In the rows, 128 means zero.
Each row of Y is roughly a mix of the hidden directions of one of several groups.
Y:
[[158 188 113 138 140 143 155 134 196 129 136]
 [150 168 103 169  99 142  87 126 147 112 182]
 [115  97 113 132 114  89  66 109 143 110 181]
 [116 131  85 146 157 110 118  62 156 159  98]
 [158 137 174 166 150 157 159 136 175 113 163]
 [137 133 101 131 206 141 112 103 174 143 111]
 [187 170 112 132 113 140 149  87 149 104  87]
 [155 113 155 152 100 169 141 118  98  61 144]
 [129 159 117 144 102 170 104 102 177 171 165]
 [143 175 102  67 146 149 102 113 150  96 151]
 [155 176 126 150  90 132 141 167 155  81 159]
 [182 123 107 156 169 145 187 145 110 131 107]
 [ 92  92 145 186  94 111 101 114 119 171 142]
 [ 73  78 165 123 162 114 153 114 116 163 118]
 [ 90  97 136  94 168 156 165 162 121 166 104]
 [154 145 114 125 143 144 204  78 144 114 109]
 [119 111 100 198 126 131  71  93 133 133 122]
 [ 96 183 129 127 118 113 146 156 108  77 175]
 [145 182 179 123 169 140 148 130 142 176 113]
 [154 102 107 182 141 157  92  88 124  99  94]
 [ 85 109 145 136 107  99 182 154 172 151 102]
 [ 70  95 114 100 138 118  95 186 122 130 152]
 [154 137 104  98 180 180 112 154 143  92 150]
 [151 143 143 104 138 117 135 136  59 143  67]
 [153 143 123 138 134 103 177 170 100  95  74]
 [ 94  76 131 123 157 138  73 105 118  93  97]
 [106 114 183 141 149 175 101 132  84 111  95]
 [169 190  87 109 125 126  96 150 104 147 103]
 [160 102 139  88 162  79 154 134  99 173 121]
 [114 109 135 135 118  86 124 122 192  90 178]
 [114 135  88  98 183 149 190 118 118 144 119]
 [135 159  88  67 145 151 143 130 173 112 160]
 [149 202 104 119 160 141 144 132 175 130 144]
 [100 143  78  66 162 150 113 123 100 110 144]
 [114 105 133 115 170 131 169 156 199 146 135]
 [107 146 102  91 126 153 185 102 113 110  76]
 [117 107 161 104 104  85  73 171 120 151 151]
 [112 101 119 176 178 112 139 104  92 157 169]
 [ 91 128 132 167 110 184 154 154 158  86 144]
 [163 202 120 165 115 148 117 150 135 118 161]
 [174 132 171 177 144 127  94  95 121 117 168]
 [122 114 175  67 119  87 112 160 111 151 154]
 [132 115 182 165 143 137 149 135 163  97 184]
 [182 148  79  85 134 148 116 138 148 138  84]
 [141 121 152 203  93 122  96 111 145 141 162]
 [125 104  99  77 138 128 127  80  91 124  74]
 [ 91 132 137 117  94  68 139  98 182 146 127]
 [ 98 119 132 161 170 100 146  73  86 141 155]
 [118 105  50 101 123 162 167 124 133 119 146]
 [119 159 179 132 117 131 185 163 166 155 141]
 [ 90 100 200 107 111  98 147 145 134 151 111]
 [159 141  97 174 169 136  75  94 111 122 109]
 [ 67  81 106 126 115 147 152 121 154 172 106]
 [144 184  99 150 139 176 120 151 149 177 136]
 [106 132 109 138 135 105 188  81 159 157 166]
 [113 143 116 120 155 151 189 104 147 188 107]
 [125 117 131 110  87 125  47 155 157 148 126]
 [146 140 101  87 124  93  98 121  77 139  76]
 [ 99 123 199 124 108  87 142 152 169 137 129]
 [100  90 194 127 155 139  89 143 117 106 100]
 [ 68 134 109 160 125 174 118 117  98 165 160]
 [174 130 109 124  90  87  85 177 156 129 121]
 [184 127  91 155 147 172 165 158 143 128 102]
 [133 158 126  60 105 146 133 186 149 136 107]
 [100 127 124  76  86  89  91 138 169 155 123]
 [136  94 102 163 155 103  88  77 116 169 116]
 [138  88 137 174  92 156 149 118 179 157 103]
 [ 60 104  97 103 100  83 135 107 141 111 130]
 [145 151  84 130 123 103 184 155 148 133  73]
 [ 96 112 128 102  93  96 170 147 188 126 155]
 [103 123 170 158 161 137 138 157 200 118 129]
 [115 119 142 166 164 115 146  95 138 189  83]
 [150 164 137 201  78 133 113 140 131 142 143]
 [136  85 141  97 154 127 130 157 176  84 171]
 [ 82 115 192 143 140 158 135 158 166 103 122]
 [112 117 116  77  74  65 126 111 136 126 143]
 [102 143 134 113 173 141  96 144  68 173 148]
 [158 120  92 136 102  86 178 134 112 182 138]
 [151 130 135 117 115 183 145 180  78 100 151]
 [107 150 150 195  93 104 108 124  96 164 141]
 [150 135  90 196 111 113 148  92 166 140 112]
 [ 84 123 110  86 165 115 108 150 135 108 189]
 [149 154 171 155 112  68 153 125 106 163 156]
 [139 156 172 114 150 106 137 155  53 129 115]
 [105 123  85  67 120 125  93  79 127  99 127]
 [191 160 138 103 138 184 128 108 129 162 114]
 [135 133 101 165 116 152 161  66 177 109 129]
 [158 134 140 207 156 147 135 141 101 158 109]
 [169 105  90 173 150 138  96 162 128  88 151]
 [115  99  88  77 142 153 126  91 100 139  80]
 [ 67 149 120 162 136 124 116 115 120 165 186]
 [ 80 119 187  85  88 120 154 147 143 122 133]
 [ 97  93 109  93 116 136  78  95  96  84 115]
 [145 126 104 117 116  78 169 119 144 108  60]
 [181 194 117 124 156 163 101 126 108 118 141]
 [107 135 178 113 101  74 147 125 129 143 184]
 [178 121 115 105 164 115 166 161 100 143  79]
 [ 87  96  88 119 128  73 172 142 155 112 117]
 [ 83 148 114 123 107 133 182  75 118  90 110]
 [130 149  92 144 137  96 189 140 148 183 139]
 [127 147  87 149 123 157 182 124 158  81  92]
 [105 134 101  64 108  85 129  85 159 137 131]
 [129 109 159 140  98 107  66 186 112 109 129]
 [127 132 156  99  98  66 155 187 125 118 123]
 [107 112 168  98 104  76 105 183 110 121 145]
 [129 153  89 118 131 141 176  69 162 125  92]
 [154 173  69 116 159 170 152 115 150 136 145]
 [147  89 121 165 156  65 126 136 166 161 121]
 [127 113 116 115  85 101 124 114 168  75  74]
 [116 125 121 110 130 153 176 147 122 173  59]]
Here is one row from each group, named. Which group is each of the other rows in?
[113 106 139 124 182 158 143 164 192 113 136]	(112)
[108 117 164 114 107 134  63 164 103  83 123]	(53)
[181 178 126 160 100 130  94 128 104  94 151]	(109)

[116 166 121 140 122 160 198 105 171 111 117]	(109)
[154 152 141  83 183 150 168 169 141 121 115]	(109)
[ 87 134 154 104 127  83 151  98 127 161 184]	(53)
[156 123 134 113 176 104 157 154  66 141  95]	(53)
[163 149 156 162 159 116 127 117  93 187  96]	(112)
[154 137 142 142 143 142 123 195 106 177 168]	(53)
[ 90 104 182  81 111  86 122 112 122 148 103]	(112)
[153 132 150 171  89 117  82 123 120  83  86]	(53)
[135  93  92  80 120  98  94  86 108 115  91]	(109)
[133 166 119  64 117 103 140 154 128 158  78]	(53)
[130 141  67 148 129 129 186 116 175 141 108]	(53)
